Each row is where one point has got to under a steady rotation. How many ticks took it there?
The counts run from 0 to 550.
[  3.3   6.1  -6.2  27.6 -19.6   8.7 -25.9   8.1  39.3  -4.6 -13.9 -12.3
   6.7  -2.7  12.3 -10.4 -15.1   9.8  14.4 -14.0  24.4   0.9  -7.7 -14.7
   6.5 -14.1  10.6  -2.0 -26.7  11.1 -17.9 -31.0  25.6   5.7 -19.4   8.9
   2.5   7.8  27.9  -9.8  -9.8 -15.0   1.9   4.3 -15.3 -29.1  16.4  15.7
  -5.6  12.6  13.9 -14.2  -9.8   3.4  26.3 -12.5   9.9 -18.8] : 352
[-20.7  -6.6 -14.2   9.8  -4.1  20.7  12.4  14.7 -35.9   0.0 -12.8   6.9
  -0.9 -25.1   7.3   2.1 -19.8  -2.4 -23.5  -1.6   4.2   0.3   9.0  -3.7
 -15.6 -11.8  10.2  -3.8  -4.8 -20.1  -4.6  11.8 -13.1  55.4  20.0  -9.1
  -6.6 -19.3  16.8  27.3 -26.8   5.2  -6.3  16.1 -12.5   8.9   1.0   4.2
 -33.8  -9.4  -0.8  -5.9  19.0  15.7  -9.9  -1.6  11.1  13.0] : 523
[-25.6  12.6  16.4   0.5  10.0  10.8 -20.1   3.5   4.2  -5.6  -8.3   5.0
  -2.8 -17.2   6.5 -23.2 -28.9  12.5 -28.4   5.4  -3.9 -21.7 -10.9 -15.7
  10.3 -17.2  -4.8 -16.5 -16.7  14.8 -13.5  10.7 -22.5   8.2 -16.6  32.1
  17.3  33.7 -17.6  19.1 -11.7  24.9  13.8   2.6  10.1 -13.0 -13.3  14.0
  25.8  13.7 -11.9 -13.0 -21.1  15.3   5.7   9.6 -15.5   4.3] : 293
[  7.7  -3.1 -36.4  10.4 -26.2  20.5  -8.3   1.2   9.0   9.1  -4.6 -25.9
  17.0  -1.6  17.2  -7.9 -14.6   0.7  18.8   0.1  22.5   1.1  -4.2   5.3
 -23.9  -7.5 -19.1   4.5 -31.3 -26.5  13.9 -22.9   2.1  17.3   3.1  -0.3
  -9.2  -8.3  20.3   9.5  -6.0  -0.3  -7.7  -7.9 -20.9 -15.3   8.6  15.0
 -17.9  10.5  45.6   7.8   7.7  -6.2  14.4 -22.3   4.4 -26.8] : 487
[ 17.5 -10.6  -3.3 -13.6  33.8  -6.9  16.8   4.7 -22.7   5.8   2.3  13.4
 -23.2  14.2  16.2  23.4  17.3  14.4 -29.6   2.1 -23.4   3.7  14.2   5.8
  -9.7   5.0  11.0  13.4  13.8   6.7  12.9   9.3 -12.0  -6.1  22.1   4.7
 -16.2 -30.0 -25.6 -10.5   5.1 -16.0  11.2  -9.4  18.3  47.4   1.4 -19.2
   9.5 -16.8 -19.5 -17.6  -1.2  13.2   2.6 -16.7   9.7   9.7] : 99
[-10.4 -15.5  -2.5   0.9 -18.0  12.4  19.1   7.1 -34.6  -4.6  -2.2   4.5
  10.7 -17.0  30.9 -27.1   1.9   5.8  11.7  11.4  -1.7  -9.3  -0.9  12.2
   9.2 -29.6   8.4   2.1 -16.5 -10.4  19.9   4.6 -15.0  34.6  20.2 -11.3
 -19.6 -10.6   3.0  15.6  13.1  -3.8   8.7  -0.4 -31.1  16.0 -31.4 -11.4
   7.0   2.3   8.0   6.7  34.2  17.2  -7.2  -4.0 -27.5  -1.5] : 441
[  9.9  -3.6  18.3  -2.3   3.5 -24.9  -4.3  41.8  -8.2   8.9   3.0  -5.5
   6.0 -20.1  -8.5   9.5  -8.2 -10.0 -11.2 -21.1  -0.3 -23.5  20.5 -30.6
  23.9  17.4  19.2   3.3   0.9  -1.8  -0.2   0.8  11.2 -31.1  -6.1  20.2
  20.9  18.1  -9.1 -25.8 -23.2  -4.8 -13.0  16.2  18.0 -25.8  -2.4  -3.4
  10.2   2.0 -19.7 -23.7  11.7  19.0  -2.6  -2.2   2.8  17.4] : 218
[ 10.9  -6.6 -19.8  26.6 -24.4  18.1  12.2  13.4   9.7   5.0 -14.5 -12.9
  14.3 -23.0   5.8   1.1  -4.2   4.0  20.8   2.5  25.5   0.2  -1.8  -4.8
  -1.2  -2.1  19.1  -7.6 -19.2 -11.1 -10.5 -21.4  22.7  30.7  31.3 -26.0
 -13.0 -27.8  32.1  -9.9   0.9  -8.7  -2.6  13.6 -27.3  10.8  11.7   6.2
 -22.5  -5.3  11.5  -4.4   7.2   3.8  -6.1  -8.5  33.4  -7.2] : 282
[ 11.8 -13.6   9.9   7.9 -18.9 -17.5   4.8  35.0 -50.3  10.8 -16.7   5.8
  -5.8  -7.2   9.6  24.6  -7.4  -5.4 -16.8   6.2  17.4 -25.0  28.5 -21.0
 -15.9   7.6   7.1  -2.9  -9.5 -17.2   9.5   0.7 -27.8   4.7  12.0   3.3
  -8.1  -3.7  -9.8  -8.2 -17.2 -13.2  -0.9  -9.7  20.7   8.1   0.7 -11.9
  13.7   5.9  -4.7 -15.1  37.9  10.7  -0.7 -23.8  11.7   6.0] : 416
[ -1.2 -15.6  -4.5  -3.8 -12.9 -10.4   2.4  -4.1  19.3  -2.5   1.2  -0.3
  -2.6  13.2  16.7 -21.0   4.3   3.6  24.3 -14.5 -23.0  15.1  -6.0  15.8
  22.1 -12.5  17.3  13.9 -12.6   7.9   5.0 -20.5  47.8  -9.6   3.1  -1.4
   0.1 -10.5  27.1 -19.7  17.8 -38.7  12.0  14.2 -29.1   3.6  -0.4  -5.7
 -25.1   1.8   6.5   0.6  19.1  -0.5  35.6  -1.9 -10.7   0.2] : 65
[ -9.9   5.2  -9.7 -25.3  48.1  24.1   6.6  -7.2   2.8  -6.4  19.0 -14.6
   7.5  -6.5   7.1 -28.4   9.7   4.8  -8.7 -10.5 -31.1   8.2 -12.2  12.2
  21.6 -15.4   3.9  18.2  15.6  -0.2  -0.7  24.8   8.0  16.9   4.1  -2.1
 -11.0  -9.6 -18.2  22.5  -4.0  17.2 -11.8  22.7 -13.9   2.5 -24.4  -5.3
  -6.9 -20.9   1.0  -1.1 -26.0  17.9 -17.0   8.2 -27.3   8.5] : 502
[-21.2   5.1  11.1   7.6 -24.0  -3.9 -13.4 -25.5  12.2 -30.7   9.0   8.5
  -7.8  34.2 -10.4 -13.9   4.3   8.1  14.7  -3.8   8.4  22.7  -6.6   6.0
 -10.1  -4.2  -1.3  -9.4   1.6   7.1 -18.9 -15.9  22.6  11.2 -30.9 -10.0
 -13.8  14.8   7.0  12.2  -3.8 -11.2  14.3 -24.5  -5.4 -25.6  22.5  -3.6
 -11.7   5.6  23.6  -0.6 -16.9 -32.2  37.5  -8.8 -12.1  -7.5] : 171
[  1.7   2.0  10.4  -4.2  -1.5 -13.7 -20.7 -12.8   5.5 -11.6  -5.5   1.0
  -8.8   3.8  17.5 -11.4  10.8  -5.5  30.9 -20.5  -1.2   2.2  14.5  29.8
  36.3 -17.8  -6.0   6.2  25.5  18.3   0.7   7.7  -5.4   5.8 -36.1  -8.6
  13.0   8.4  14.4  -3.4   4.7 -16.4 -17.8  13.8 -14.6 -16.9 -23.4  -5.0
  -4.7 -10.4 -10.0  17.3  29.4   1.7 -14.1  17.2 -41.2   8.5] : 230
[-35.1  12.8  -2.8   2.8   0.2 -28.1 -10.4  24.3 -31.1 -11.3   9.6   0.6
   9.8 -12.3   4.1 -11.8  -3.5  -2.5  -8.0  -0.1   0.3  -4.5  14.3  -0.6
   9.3  -4.5  13.1  23.1  13.6 -13.4   2.7  21.3   7.5   9.1   1.2 -21.8
 -11.2  -5.3  22.0  15.1 -26.2 -23.6   5.7  12.3 -16.2 -25.0  -7.6 -28.4
 -12.7  -8.6   4.6  -7.1  25.0  10.0  10.7 -27.4 -22.0   5.8] : 140
[ 26.4  -8.2  -2.4 -29.6  31.8   9.5  19.9   2.9 -14.4  -1.7  15.9 -17.2
   8.9   1.5  17.1 -16.4  32.9   1.5  12.1 -14.9 -12.8   1.7   9.8  13.4
  19.1 -10.6   9.7  13.9  11.3  -0.5   8.4  19.5  -6.8   6.3   4.9 -10.3
 -28.1 -18.7 -35.1  -3.6   4.8   4.1 -19.8  -0.2  -6.6  13.1 -29.3 -13.2
  17.8 -23.4   2.8  -6.6  -9.6  17.0 -22.9   0.3 -27.1   2.0] : 539
[-19.8  17.4 -16.3  14.5 -10.8 -14.0  -2.3  -4.3   1.0 -18.9  18.2  -9.6
  15.4   8.4 -19.5  -5.6  18.8  -5.6  20.2  13.2  14.0  21.1  -4.5   7.3
 -11.2  14.4   4.2  14.0  20.5 -18.4   1.4   6.4  27.7   1.9  19.1 -49.5
 -21.3 -12.2  20.4   8.5   6.0 -11.7   5.4  -5.8 -22.9 -19.7  15.9 -20.7
 -17.9  -7.6  22.9  12.3  -5.0 -23.4   0.9 -16.9   6.3  -8.1] : 381
[ -0.5 -11.1  19.8   5.7 -14.8 -11.3  19.1 -11.6   3.0  -9.6  -2.3  19.2
  -8.1 -13.4 -16.9   0.1  25.7  -5.0  29.0  -2.1  -1.2  12.4  10.2  21.1
  27.5   7.3  16.4  -6.8  28.9  17.5  -1.8   8.4   3.9   0.6   3.4 -30.4
   2.6  -8.0  12.8 -13.9  26.6 -12.2  -7.6  14.5 -16.9  12.9  -7.7  -8.4
  -3.8 -13.5 -27.3  13.8  25.0  -5.7 -35.3  33.0  -6.0  22.3] : 402
[-10.9  -5.2  -5.8  22.8 -19.2  32.6  10.8 -13.8   2.5 -18.1  -6.5   2.3
   3.2 -14.6 -16.5  -3.2  -1.1   2.5   4.4  -8.8  18.4  25.4  -4.5  -4.0
 -11.0   1.6   7.5 -19.4  -2.6  -4.6 -25.9  -8.7   9.5  56.3   5.1 -20.7
  -9.5 -12.5  17.1  16.0 -20.6   8.9 -15.1   9.6 -17.4  -4.7  21.5  11.7
 -33.0  -5.0   7.9  -2.4 -11.1  -6.6 -12.4  16.4  22.2   4.4] : 146
[-22.1   3.7   4.2  23.0 -26.3   1.4  -0.4  22.0  16.4  -8.8   0.0  -4.9
  17.3 -21.8  -3.2 -22.1 -17.7   6.8  -6.0   4.9  12.9  -9.1 -12.0 -29.2
   1.4  -2.6  26.5 -12.5 -34.9   3.3 -17.3 -16.1  32.3   9.8  15.2  -0.9
  -5.5  10.8  13.6  -2.9 -10.9  -4.8  16.3  10.0 -15.6 -18.7  13.9   6.9
   3.1  22.7   9.1 -22.9 -14.3   2.0  26.5 -11.6  16.6  -7.6] : 179
[-18.1  28.2 -23.4  -2.7  32.8   3.8  -9.6 -13.9  29.0   1.6   7.8 -15.3
   5.9 -16.0  -2.9 -19.0   3.5  -7.1   8.4   1.7  -8.0   5.2 -15.6  19.7
  17.2  -2.7 -14.9  18.8  27.9  -8.9   2.5  25.1   6.9  -3.4   0.9 -25.1
   8.5  -3.0  23.1  15.7   6.6  11.7 -14.3  27.7 -17.2 -10.6 -11.6   2.0
 -22.4 -22.2   1.6  22.0 -11.9   4.1 -29.9   8.8  -7.5   5.2] : 464
[ 22.6   6.3 -36.1 -10.1  37.1  17.3  -0.3 -10.0  31.1  15.3  -3.0 -20.5
   2.1  -8.0  14.6  -1.1  10.3  -3.0   8.4  -8.0 -14.0   2.7 -14.2  26.7
  16.3  -3.4 -13.4  21.2  17.7  -8.4   8.3   9.9   5.2  -5.8   7.6  -9.2
   7.4 -22.4  15.4  -4.2   9.7   4.8 -21.3  30.2  -9.2  11.3 -15.7  12.7
 -20.4 -25.1  -4.9  12.6 -11.1  14.5 -29.8   8.7  -0.6  -4.1] : 86
[  7.9   3.5  10.4  15.6 -15.1   9.1  -9.7  -8.3  45.0  13.2 -19.5  -0.7
  -6.4 -13.1  -0.8  -2.6 -24.8   7.6   3.8   5.4   0.6 -14.7 -19.1  -7.5
  12.6  -5.2  -0.9 -23.2 -26.3  24.4 -12.7 -20.8   5.4 -17.5 -10.6  29.5
  38.4  22.4   5.9 -17.4  20.2   6.8   9.8   8.3   5.4   0.5   4.4  27.0
  17.3  21.9 -16.5   1.7  -5.8   1.6   6.0  26.7  16.3  -8.6] : 52
[  3.1  -5.2  -2.8 -27.1   5.8  26.7  23.5 -18.8   0.7  -9.4  26.2 -16.3
  19.5   4.0 -10.5 -35.7  19.9   6.4  22.5  -5.1 -14.2  15.0 -11.6  14.5
   2.5 -10.3  -6.8  -3.3  -3.4  -5.4   4.5   4.8  10.6  11.8  -2.0   1.5
 -23.0   1.6 -32.8  13.9  17.0  26.4  -8.4 -13.2 -14.0  -9.2 -10.0   6.6
   4.0  -2.0  29.1   6.1 -26.4 -10.3  -3.9  13.5 -29.5  -7.4] : 125
[ 14.9 -27.0  10.4  -4.8 -26.7   8.8  19.4 -10.4 -24.4  14.3 -18.3   9.4
 -10.7   3.7   8.9   7.5  -6.5  -6.2   9.6  14.3  -1.4 -12.0   1.2  14.6
 -11.7  -8.1 -19.4 -22.0 -21.1  -1.3  17.1 -10.2 -42.4   5.1   1.7  21.6
  14.7   2.8 -12.3  -2.2  22.8   7.1   6.1 -17.6  10.5  26.0 -10.0  15.9
  13.2  19.9   0.8  17.6  36.8  -7.9  -5.2  18.0  -5.7   0.6] : 129
[  9.3  -1.8  13.0   1.2   4.5  12.4   4.8   9.6  -4.9  -5.1   6.9  -3.6
   1.2   0.8 -30.5  17.9   2.3   0.2 -24.5   1.7  14.8   1.7   2.6 -30.2
 -23.7  16.7  -0.5 -24.8  -2.3  -4.9 -19.4   2.2 -19.5   9.7  -2.9   9.2
  -9.5   6.6 -40.6   5.4 -21.3  29.7  -9.5 -22.1  36.9  -1.9  17.0   7.2
  19.7   4.8  -1.9 -18.9 -39.1  -3.4 -10.8  -4.8  24.2   0.7] : 355
[ 23.9 -15.7  -5.4 -13.4   9.2  -0.5  14.0  17.0   7.4  19.9   1.3   0.4
  -1.9 -15.3 -12.8  26.1  -3.4 -13.5  -9.3 -26.3  -9.5   1.9  15.3 -14.8
   6.6  21.9  11.9   4.8   4.7 -11.4   1.4  -9.2  25.3 -23.9   8.6  16.2
  25.1 -14.5  11.1 -29.2 -13.0  -8.9 -17.8  24.7  15.1   6.5  16.4  12.1
 -27.6  -9.2 -16.6 -11.6  11.9   9.7 -10.3  10.3  34.2  11.7] : 423
[ -1.3   2.3  -2.4  -4.7  -3.2  -5.1  14.1 -38.7  12.5  -3.3   3.0  14.7
 -12.6  10.5 -21.8   5.3  23.4  -5.9  24.5  18.6  -3.3  20.8  -6.4  34.5
  -9.0  10.0 -19.1  -3.6  32.3  -0.6  10.0  11.5 -11.0  -5.9   6.9 -30.1
  -0.3 -10.6   6.0   4.6  35.5   4.9  -1.0  -7.6  -2.5  19.8  -4.8  -1.6
  -9.3 -11.8  -5.4  38.2   2.7 -25.4 -25.3  23.2   3.9   0.0] : 266
[ -8.8  11.6   3.2  13.6  10.5  29.5   7.9  -6.1   3.1 -17.7  -3.3  -4.9
   7.0 -15.7   9.9 -22.6   5.4  16.3  -4.6  15.1  11.3  -8.0 -11.5  -0.6
   7.6 -17.5  11.3 -15.0  -2.3  15.5 -22.0  17.6 -22.3  48.7   5.8 -18.6
 -18.2  -4.4 -17.1  20.3  -6.2  26.8  -3.1   2.5 -13.5   8.0 -14.0  -0.7
  23.3  -8.2  -7.6  -9.3 -32.3  18.3 -24.9   7.2  -8.2  -0.7] : 18
[ 15.4 -21.5   0.3 -33.8   8.2  -0.9   5.7   1.4 -23.9   7.7   4.9   2.9
 -14.8  32.6   1.4  23.4  -2.1  -2.4 -19.9 -23.8 -27.3   7.6  16.7  -4.4
 -19.7   3.0  -9.6   0.4  -6.4  -9.8  12.3 -13.9  -6.9 -14.8 -13.5  42.0
   8.7  -5.6 -26.5  -6.6 -10.6  -5.9   0.6 -20.6  32.7   8.2   3.6   1.8
  -5.7   5.3   9.6 -10.9  15.3  -7.1  34.6 -12.1 -11.4   1.3] : 309
[-29.6  -5.7  28.9  11.3 -25.5  -5.5   4.4  -4.0  -1.7 -27.7   6.6  20.1
  -4.3  14.4  -4.5 -18.3  -4.9  18.6 -13.2  11.7  -1.7   1.5  -4.4 -13.4
  -9.0 -11.6  21.5 -20.4 -23.9  20.8 -15.9 -13.6  13.6  11.6   0.4   7.8
 -10.3  10.4 -13.9   0.7   3.0  -6.3  34.5 -23.6   1.0  -1.1  11.3  -9.3
  16.7  20.6  -4.4 -21.8 -19.3  -7.4  41.4  -9.4  -3.0   3.7] : 376
[ 23.0  13.2 -16.9  16.9  -0.4  10.1 -20.8  -2.2  54.9   7.9 -12.1 -27.7
  12.7  -9.6  23.6 -17.7  -2.5  11.6  29.3   0.5  21.1 -18.7 -15.9   5.1
  26.1 -14.9   3.1   7.4 -15.4  17.7   0.0 -11.5  10.6  -9.9  -3.5 -10.5
   3.6   0.4  15.8 -17.3  17.1  -4.5 -10.1   9.8 -20.1  -8.0  -9.6  12.7
  23.0   1.1  -0.4  -2.0 -18.4  15.1 -10.8  -6.3   0.5 -23.9] : 155
[ 22.9  -0.1   8.4  29.8 -24.0   6.1 -11.0   4.8  22.2  -4.4 -23.9   6.0
 -10.4  -7.0 -11.2  30.5  -2.6   0.5  12.3 -15.1  36.7   0.0  16.2 -14.1
   3.0  12.2  15.0 -24.1   1.5  23.3 -28.9 -22.9  -4.7  15.3 -12.8 -12.0
  14.0  -2.6  21.5 -25.1 -12.4  -8.0 -20.6   8.8   5.4  -3.0  19.9  13.7
  -4.0  -1.7 -23.1  -8.8   3.2   0.2 -19.7  12.8  35.8   6.1] : 492
[ 28.1  22.1 -17.4   6.1  33.9  -6.1  -9.6   1.2  35.0  21.6 -16.3  -5.4
  -8.8  -2.5   4.5  29.0   5.5   1.4 -11.7  12.4   5.8 -16.0  -7.6   2.7
   2.6  21.4  -6.0   8.0  20.1   4.2   5.6  13.8 -20.1 -29.0   6.2  -4.9
  16.9  -5.2   2.0 -15.5  13.8   8.0  -9.3  11.9  20.4  23.9  -3.5   3.2
  19.8 -11.4 -32.5   0.4 -19.1  11.8 -30.6   1.4  27.6  -0.6] : 16
